(in the rows, 128 means zero)
Each path below is one point turned by a fixed rotation once a step. After each direction that follows a path, write how fast that rotation turns it, in degrees a step (0 if it stays still).
Each turn is a multiple of 5 degrees from 10 to 175, or 0.
Each row of a path follows its step; steps can be skipped.

step 0: [143 131 128 132 134 118 123 131 133 124 134 136 131 126 125 117 133 119
 135 141 131 121 131 132 130 122 136 123 129 134 123 122 136 122 115 123]
step 1: [118 127 123 124 117 127 125 123 127 122 136 125 128 129 143 140 125 136
 121 127 136 119 129 142 128 122 125 128 133 128 129 133 139 120 131 117]
step 2: [124 116 127 135 130 134 125 134 125 115 134 137 124 133 121 110 132 128
 123 127 130 130 117 133 118 133 132 126 117 137 129 124 129 120 131 133]
step 3: [137 136 135 131 129 123 131 132 122 129 136 123 131 127 125 132 129 124
 116 120 132 139 141 129 124 115 134 117 133 119 133 126 137 121 133 123]
step 4: [121 131 133 128 127 142 132 132 132 115 131 132 126 130 139 130 142 123
 133 128 128 125 122 121 129 129 129 129 129 126 134 145 139 126 130 140]
step 5: [132 124 135 131 121 129 134 133 126 133 139 138 132 130 123 121 121 134
 130 139 120 134 128 118 126 119 118 115 137 137 125 126 125 116 122 129]
step 6: [122 136 128 139 125 111 131 123 124 117 135 115 127 134 133 127 128 132
 134 127 132 120 133 130 125 132 133 118 133 123 119 142 127 132 131 133]
step 7: [124 108 130 125 126 129 123 119 130 120 131 120 136 130 127 118 131 139
 125 129 115 129 123 112 128 129 129 133 130 124 138 126 134 122 126 125]
step 8: [133 133 128 136 132 124 126 135 122 127 147 124 129 122 129 129 122 122
 128 141 137 128 132 121 136 131 144 124 130 133 134 121 119 130 135 127]
step 9: [138 124 131 123 127 127 118 120 143 115 128 131 128 129 134 129 137 132
 128 134 129 117 141 133 134 118 128 128 121 123 129 141 130 123 123 126]
step 10: [116 131 126 126 114 135 126 128 127 127 134 135 131 128 139 118 124 132
 119 142 130 132 125 131 131 137 129 130 129 134 120 117 135 115 132 123]
step 11: [132 125 134 139 128 117 127 136 122 120 128 136 125 136 122 127 132 136
 125 130 135 124 127 143 123 121 140 116 121 121 136 125 128 131 122 128]
[124 128 128 128 125 126 127 125 129 127 127 127 127 131 127 126 126 133
 127 127 128 128 129 131 125 129 125 126 125 131 122 128 126 126 130 129]
85
[129 129 126 129 127 128 122 129 128 128 127 127 129 125 130 127 128 133
 128 130 124 125 130 128 133 129 132 129 128 127 126 125 125 130 127 128]
35
[130 130 130 130 131 130 128 126 130 126 127 126 128 129 129 135 128 130
 128 128 128 126 128 129 124 126 132 125 129 126 124 129 128 131 128 124]
135
[129 127 128 131 129 130 127 129 123 132 129 129 127 128 122 127 128 127
 126 131 128 124 129 128 128 129 129 124 126 129 129 131 124 127 127 128]
125
[127 127 128 129 132 134 130 127 125 128 130 125 124 130 131 128 128 131
 130 132 126 131 127 128 128 129 126 129 125 128 128 124 128 127 125 129]
130

step 0: [122 126 128 117 129 123 138 134 134 130 137 140 133 126 129 121 131 128
 128 116 146 124 118 129 129 131 134 121 131 125 127 126 127 142 126 127]
step 1: [121 133 121 126 119 125 121 121 133 126 125 136 124 130 129 126 110 129
 125 127 128 127 111 130 117 130 124 120 131 129 134 132 125 140 136 119]
step 2: [135 129 131 137 119 127 119 122 133 131 115 120 124 132 129 133 119 120
 128 133 131 110 135 127 125 132 119 128 140 132 132 134 120 134 126 134]
step 3: [141 116 122 119 123 120 129 125 125 127 125 124 128 123 124 121 125 123
 132 125 138 131 148 126 135 130 129 136 135 128 136 134 121 123 121 129]
step 4: [127 127 129 123 129 128 134 125 138 123 138 127 123 125 139 119 120 131
 126 121 132 144 132 123 126 132 136 125 116 131 132 134 119 115 125 137]
step 5: [120 131 120 124 133 136 129 138 141 128 127 126 130 126 140 129 125 135
 121 139 130 129 130 129 133 141 125 115 118 132 118 131 129 138 130 135]
step 6: [133 132 124 123 128 141 120 138 129 150 127 130 132 128 120 126 122 124
 125 127 138 124 126 134 132 134 119 121 128 127 131 128 138 133 126 119]
step 7: [139 130 126 129 123 134 127 120 121 129 132 126 122 121 135 129 123 121
 121 122 137 116 126 121 123 114 125 121 124 115 139 130 133 126 124 118]
step 8: [125 122 114 147 120 131 125 121 127 115 127 125 115 123 130 125 134 133
 132 127 127 121 134 127 125 134 135 119 132 124 133 134 125 123 122 128]
step 9: [122 129 121 133 124 134 130 137 131 132 132 115 129 139 132 121 136 128
 130 134 128 136 141 131 120 140 135 142 131 126 135 132 118 129 128 125]
step 10: [126 143 132 114 128 133 129 125 134 128 127 118 134 130 131 124 130 130
 129 138 132 140 135 135 130 125 125 133 124 120 130 138 140 117 139 128]
step 11: [130 131 125 133 130 122 128 125 129 132 133 119 128 124 129 130 134 114
 128 125 132 128 123 127 135 133 123 115 115 126 113 131 144 119 135 133]
[127 129 127 130 131 122 128 126 129 131 124 125 128 126 127 129 127 127
 126 127 128 132 128 129 132 127 126 130 125 129 128 131 125 129 128 130]
45
[124 126 130 127 129 129 127 130 130 126 132 128 122 128 129 125 131 129
 129 128 127 131 133 129 130 125 129 131 129 128 130 129 127 129 127 132]
70
[127 125 131 128 128 126 130 129 125 128 128 130 131 124 128 125 128 125
 130 125 129 126 129 124 129 126 130 126 127 127 129 134 131 125 129 128]
95
[124 127 129 133 129 125 128 130 128 128 129 128 130 126 132 128 123 129
 129 130 128 130 130 131 125 129 130 126 130 129 128 125 129 128 127 126]
95

step 0: [126 124 142 130 140 119 120 126 118 131 140 129 131 129 123 132 127 132
 131 128 123 131 132 121 130 138 121 127 126 134 118 127 123 134 117 129]
step 1: [121 115 135 130 133 132 133 136 129 132 122 135 137 131 119 133 132 136
 128 122 124 118 123 123 126 129 128 139 127 131 116 126 126 134 124 138]
step 2: [117 122 137 130 128 132 129 130 125 127 130 122 119 133 118 135 132 130
 138 128 126 137 133 111 124 127 138 133 134 123 122 136 128 129 127 134]
step 3: [127 130 141 120 130 131 136 131 120 131 124 129 133 132 122 125 128 137
 131 118 129 133 139 111 141 135 125 129 125 126 126 120 135 129 125 126]
step 4: [122 126 141 122 138 122 131 122 117 119 127 119 138 127 127 128 138 130
 121 125 128 128 124 118 126 135 127 139 128 132 128 131 123 136 125 135]
step 5: [130 118 125 134 129 128 121 123 122 128 127 133 135 129 125 126 130 138
 131 130 134 126 128 109 133 132 134 137 118 124 115 135 125 134 130 134]
step 6: [131 118 138 126 125 129 127 125 126 125 126 125 139 135 124 132 125 121
 142 126 121 133 132 121 129 132 129 135 135 125 116 132 136 137 117 125]
step 7: [129 121 140 128 126 135 133 128 123 127 120 120 138 127 121 135 128 138
 122 128 125 125 133 116 132 127 123 131 135 133 125 135 140 121 136 137]
step 8: [124 128 134 123 124 126 127 119 129 127 127 121 127 129 132 131 135 126
 124 118 127 135 131 105 130 124 116 131 125 123 122 139 125 136 130 131]
step 9: [142 125 136 123 127 120 121 121 122 126 117 127 132 131 125 129 130 130
 125 123 127 133 121 116 138 121 135 134 120 129 118 120 133 130 124 130]
step 10: [129 125 131 122 117 131 131 119 112 127 126 124 141 124 128 136 131 126
 125 133 129 130 131 124 121 125 135 131 133 131 113 131 128 140 130 128]
step 11: [138 131 128 135 121 137 121 123 124 128 139 122 136 128 119 134 128 134
 131 130 121 132 128 116 137 128 117 126 128 134 116 130 130 131 132 136]
[133 132 126 126 131 129 127 126 125 126 131 127 132 127 128 125 130 128
 128 131 133 128 129 130 129 130 130 129 127 126 126 127 125 131 128 129]
65
[130 124 126 132 128 128 128 130 129 124 129 129 128 123 127 131 126 128
 132 129 128 128 129 130 126 130 124 130 131 127 123 126 127 127 129 129]
70
[128 128 126 128 130 123 131 125 132 129 128 130 127 131 125 128 128 125
 126 129 128 124 126 126 129 128 131 128 131 127 123 127 126 128 130 126]
90

step 0: [116 125 138 126 131 124 127 132 126 117 132 124 132 129 114 136 126 121
 144 128 115 125 130 120 125 124 131 139 118 123 126 119 129 136 135 126]
step 1: [119 126 125 134 126 123 120 119 114 118 136 140 140 130 131 129 140 122
 132 130 132 122 126 130 119 136 141 126 126 117 120 127 128 131 129 133]
step 2: [131 128 133 116 126 134 122 121 129 124 131 126 133 132 132 133 129 120
 116 134 124 112 123 130 142 130 138 143 125 119 125 129 137 127 118 129]
step 3: [126 112 131 120 127 140 115 123 121 114 125 117 129 135 134 132 121 134
 134 128 134 131 128 119 124 126 133 134 130 132 123 134 127 136 120 120]
step 4: [115 128 131 138 127 127 122 111 126 124 124 121 134 139 143 125 135 126
 120 121 131 133 123 131 131 128 122 129 119 138 127 119 129 134 125 130]
step 5: [125 130 133 136 115 130 122 131 116 133 132 121 125 132 126 134 127 131
 125 114 117 128 128 121 142 137 121 132 121 121 129 123 132 126 117 116]
step 6: [126 125 128 125 133 127 127 127 108 127 121 126 129 129 131 137 133 119
 132 117 135 118 133 123 117 130 120 116 125 132 134 134 137 122 118 120]
step 7: [136 133 136 126 121 127 131 116 123 134 122 131 135 128 123 122 137 125
 120 119 127 114 134 114 126 128 125 139 120 144 131 131 129 130 135 129]
step 8: [141 129 135 130 110 128 119 133 126 118 129 123 137 119 120 121 130 127
 128 132 123 137 131 116 123 127 127 118 118 129 129 132 132 130 116 130]
step 9: [124 135 139 130 132 114 132 126 128 123 139 111 139 128 127 130 127 114
 134 136 126 125 116 126 116 128 120 128 128 137 128 131 134 126 125 128]
step 10: [117 133 138 124 120 121 129 135 124 122 134 134 127 127 121 129 129 129
 134 130 131 125 129 119 120 149 132 144 121 132 123 117 125 132 128 133]
step 11: [126 128 129 119 120 125 121 129 120 121 136 133 130 138 124 128 128 116
 129 127 143 130 126 129 125 122 137 127 119 115 128 125 146 129 127 138]
[130 127 127 128 129 130 129 127 127 127 127 131 131 126 126 129 131 128
 124 130 125 122 130 126 128 126 131 125 129 127 126 133 130 129 130 127]
65
[124 124 126 127 131 124 130 124 129 125 127 125 127 128 127 127 131 129
 132 127 129 126 130 127 126 130 127 129 131 131 130 130 126 129 130 127]
120
[124 130 126 131 126 126 131 129 128 128 126 129 128 126 128 130 127 126
 129 125 125 126 124 129 125 132 127 128 131 125 125 127 131 131 127 126]
80
